Each row is where one point has got to under a steady rotation. How many steps took it there?
The counts run from 0 to 668.
[ 94 115 126 151 139 125  99 139 152 119 145 161 146 104  93  69 101 136
 151 152 147 117 152 120 198 122 175  89  85 103 154 116 106 133 142 101
 121 132 103 141 128 100 150 124 108 136  83 125  74 127]
17
[ 92 103 112 129 154 142 102 121 115 108 171 133 159  80 143 185 167 138
 152 115 139 126 116 114  64 108 143 106  91 138 135  89  89 166 101  79
 103 119 137 130 103 102 151 131 114 122 158  94 135 150]
623
[107  56 109 142 132 136 123 127  92 103 169 133 121  75 192 148 157 119
 137 133 147 105  93 129 108 106 128 137  84 145 149  90 144 159 100 109
 115 129 151 145  97  78 160 133 158 156 130 128 143 151]
337
[102  83 140 153 125  98 101 148 114 121 146 142  92  84 128 116  88 135
 160 121  96  93 130 104 140 120 153 128 113 102 159  91 134 150 141 106
  84 122 134 120  87  69 174 137 105 117 158 141 125 157]
570
[ 90 129 116 130 168  99 146 127 110 128 142 146 112  85  88 113 147 155
 158 139 139 133 128 114 161 144 183  86  98 105 143  86 110 170 114  99
 138 145  73 114  91  96 163 163 109 109 108  99 124 153]
208
[104  84 122 120 119 127 125 123  81 107 176 122 127  90 196 162 150 108
 141 138 142  98 105 123 113  98 135 141  83 142 142  83 136 167  85 103
 111 126 133 129 101  87 159 144 154 163 127 136 147 136]
336
[ 89 136 110 108 112 141 112 124 145  99 189 143 171 100 133 115 109 122
 124 170 110  75 123 123 123  95 140 126  70 129 152 112 137 181  73  81
 102 116 128 138 136 110 145 133  93 130 133 162 107 137]
132
[109 102 134 133 107 114 140 117 155  97 159 161 167 127 130 123 149  89
 147 150 156  99  82 137 151 124 142 121 105 116 129 103  98 179  71  83
 135 129  99 148 121  76 144 134  98 138  87 139  82 132]
507
[ 81  78 113 164 133 129 100 146 117 117 171 168  89  87 143  91 102 163
 151 148 132 104 129 111 169 113 164 128  84 121 162 101 177 127 129 101
 127 122 130 136 105  88 158 118 126 139 129 154 134 166]
577
[ 70  77 133 141 128 115 129 121 116 114 132 160  99 137 177  99 137 106
 151 120 138 128 102 141 108  77 155  80  60 140 133 101 136 152  98  97
 119 161 148 101 132  77 142 131 142 167 135 122 114 123]
78
[ 91  81 130 140 137 100 128 110 132 110 135 132 116 105 147  86 139 101
 139 112 111 120  91 117  89  99 148 106 104 131 158 102 126 160 101  99
 104 176 162 141  90  71 184 106 108 121 140  99 128 150]
92
[109 119 133 135 148 112  88 151 139 116 136 130 154  66 111 100  97 124
 128 148 115 111 149 126 180 161 155 117  66  84 142 108  96 156 133 117
  88 148 108 141 137  77 172 116 150 111 124 112  87 119]
21
[104  94 145 156 126 126  85 136 147  77 105 151 158 126 131 139 124 114
 140 123 175 131 134 150 131 112 152  72 105 102 157 113  76 163 128  91
 117 137 128 117 133  98 155 141  96 151 103  98  61 139]
262
[104 105 135 127 133 147 106 103 151 111 157 153 178 105 152 130 152 104
 132 135 173 143 101 125 120  83 149  90  85 133 136 116  67 148 101  89
 104 128 132 153 145  86 145  99 129 168 117 108  78 102]
252
[ 76  67 126 153 129 116 120 131 122 100 118 162 106 132 173 105 140 113
 145 118 146 132  99 161 113  94 148  80  63 142 148 100 144 157  98 102
 129 160 152  95 132  78 143 128 143 158 129 116 114 139]
77
[ 56 100 139 133 139 110 117  94 158 137 167 143 112 110 165  87 113 131
 117 145 126 115 110 125 126  73 156 124  86 120 132 122 144 141 107  89
 131 161 146 155 113  96 191 108  86 133 122 108 121 144]
103
[ 72  98 104 120 138 131 134 108 118 108 165 152 125 119 173 118 148 127
 152 123 135 124 108 130  77  52 150 106  67 156 165 117 143 158  97  82
 125 140 155 124 113 107 153 139 117 152 144 127 129 140]
353
[ 96 103 129 139 173 117 120 133 101 144 124 115 104  91 128 108 140 156
 135 120 161 147 133 131 132 106 171  94  79 128 151  98 101 149 147 115
 106 144 109 130 101  89 198 129 153 149 123  59 101 124]
462
[ 74  77  89 144 164 126 139 105 135 113 174 155 122  89 166 119 138 148
 141 106 113 117 102 137  88  77 138 124  63 139 146 125 131 145 120  96
 109 132 137 159  94  88 144 117 108 127 147 134 132 151]
355
[ 98 100 143 149 143 104 115 112 147 127 156 140 137  85 157 138 138 104
 106 153 142 125 110 145 146 148 146 142  74  93 101 121 101 161  98  78
 134 164 101 154 135  68 194 116 126 118 107  94 100 132]
498
[ 88 132 125 100 163 130 110 121 151 119 165 124 189  97 121 142 131 146
 120 124 144 137 105 104 102  86 165  84  92 128 142  92  84 162 101 131
  81 111 134 142  96 106 148 121 115 128 124 105  89 138]
646
[108 126  92 134 144 171  89 110  99 113 163 111 143  49 132 131  93 123
 121 169 147 132 182  90 155 126 150  97  91 107 146 118  98 163 121  75
  94 125 117 145 151 107 155 126 122 132 133 112 124 123]
414
[ 98  75 121 156 107 126 110 149 119 105 148 140 105 111 152  67  97 115
 146 158 145 100 126 114 196 136 153 116  87 118 152 105 154 141 109 114
 117 138 129 135 130  72 160 119 139 154  96 163  97 143]
303
[ 96 104 129 124 103 120 119 134 126 105 142 134 121 117 170 101  72 109
 145 129 110 102 118 105 141  74 152 113  92 105 163  93 120 157 111 124
  71 127 148 116 107  71 143 149 114 152 142 173  93 124]
556
[101 117  89 160 137 162  92 136 136 105 183 151 145  83  83 111 108 154
 163 141 137 116 144  85 151 143 158 101 105 120 159 110 124 150 122  70
 116 108 110 151 124 106 139 118  85 111 118 152  94 157]
404
[111  83 153 147  94 138  75 124 138  80 131 149 140 123 166 145 107 103
 142 137 161  97 114 129 119  66 136 100 121 116 156 107 104 165 119  81
  92 119 162 128 132  81 156 138 100 170 138 136  84 122]
538
[128  63 132 152 121 133  82 131 141  61 122 137 166  91 152 133 114  97
 124 130 146  93 116 154 122 127 119 118 103  91 174 115 100 170 116 114
  91 133 154 136 115  73 156 138 126 129 137 128  94 145]
535
[111 126 140 148 143 120  91 160 150 111 143 135 158  97  99 125 105 133
 147 113 133 133 126  99 153 151 160 112 108  89 137  99  69 145 137 100
  77 124 111 139 110  72 180 110 113 110 127 118  62 131]
9
[ 96  65 102 148 119 113 136 124 103  91 153 159 102 101 174 142 129 106
 157 124 135 100 112 149 130 129 133 117  75 114 126  88 145 179  95  96
 125 134 107 118 102  66 115 160 118 141 125 159 137 161]
333
[115  31 134 167 128 130  94 151 100 108 140 157 113 100 155 135 158 112
 154 111 160 104 102 134 123 123 129 113  92 146 133  84 118 147 127 100
 109 118 131 134 112  67 149 116 151 169 121 102 116 130]
63
[109  75 130 165 133 133  88 120 148  94 114 136 130 108 146  83  84 102
 121 120 149 139 125 122 157 126 144  91 102  86 143 123  94 141 142 118
  84 156 142 151 124  68 163 107 121 146 120 122  82 132]
278
[ 85  91  87 128 167 142 126 100 116  96 181 152 146  73 152 143 160 134
 136 156 169 135 122 120 128 105 156  73  79 127 154 102 135 155  90 103
 157 138 134 131 113 124 115 139 128 136 108 121 153 157]
614
[ 88 106 145 132 123 116 113 138 163 117 129 162 165 136 130  95 107 120
 147 129 138 112 116 149 133  79 159  99  68 122 150 115  90 156 125 109
  86 121 115 135 131  84 142 127 106 162 112 126  44 113]
269
[ 71 115  89 129 143 145 128 108 111 100 176 137 157 110 138 142 153 146
 176 121 166 136 127 109  97  75 161  78  96 150 159 103  97 157 112  78
 133 114 132 132 116 134 143 149  93 148 106 106 117 147]
627
[109 127 151 134 137 111  93 149 155 121 144 142 161  99  95 124 105 122
 147 125 124 129 126  90 138 130 166 100 110  92 139  96  62 149 133  96
  74 123 122 133 118  68 167 111 107 110 145 114  79 118]
8
[109 102  92 129 136 159 118 113 117  97 167 147 123 102 127 122  87 152
 140 133 147 123 133  99 140  66 162  65  89 123 159  94 121 154 121 124
  90  94 114 123 105  93  96 158 112 169 139 160 109 138]
167
[ 86 137 130 127 152 138  93 111 139 110 148 112 165  95  98 107 111 132
 128 127 155 152 142  91 106  93 167  62 124 125 168 111  84 162 122 100
  91 146 145 143 116 115 179 125  92 121 126  79 104 138]
652
[121  88  93 137 127 164  77  97 132  87 180 121 155  48 146 123 106 112
 107 167 131 109 148 112 131 112 123 108 106 107 166 125 129 162 112  84
 100 125 149 164 133 104 145 117 113 133 146 132 144 149]
140
[ 99  87 144 135 112 123 103 154 110 135 141 158 128 108 154 140 132 116
 152 160 157  84 137 150 175 116 159 112  56 129 122  80 123 160 117  96
 112 112  93 118 142  91 134 145 151 178  90 123  98 107]
48
[100  80 151 125 119 112  91 129 145 119 134 150 150  97 145 123 104 131
 130 137 114  72 133 146 120  65 138 139  88 115 165 109 119 149 147 114
  66 102 135 153 101  89 153 135 105 160 145 126  83 122]
545
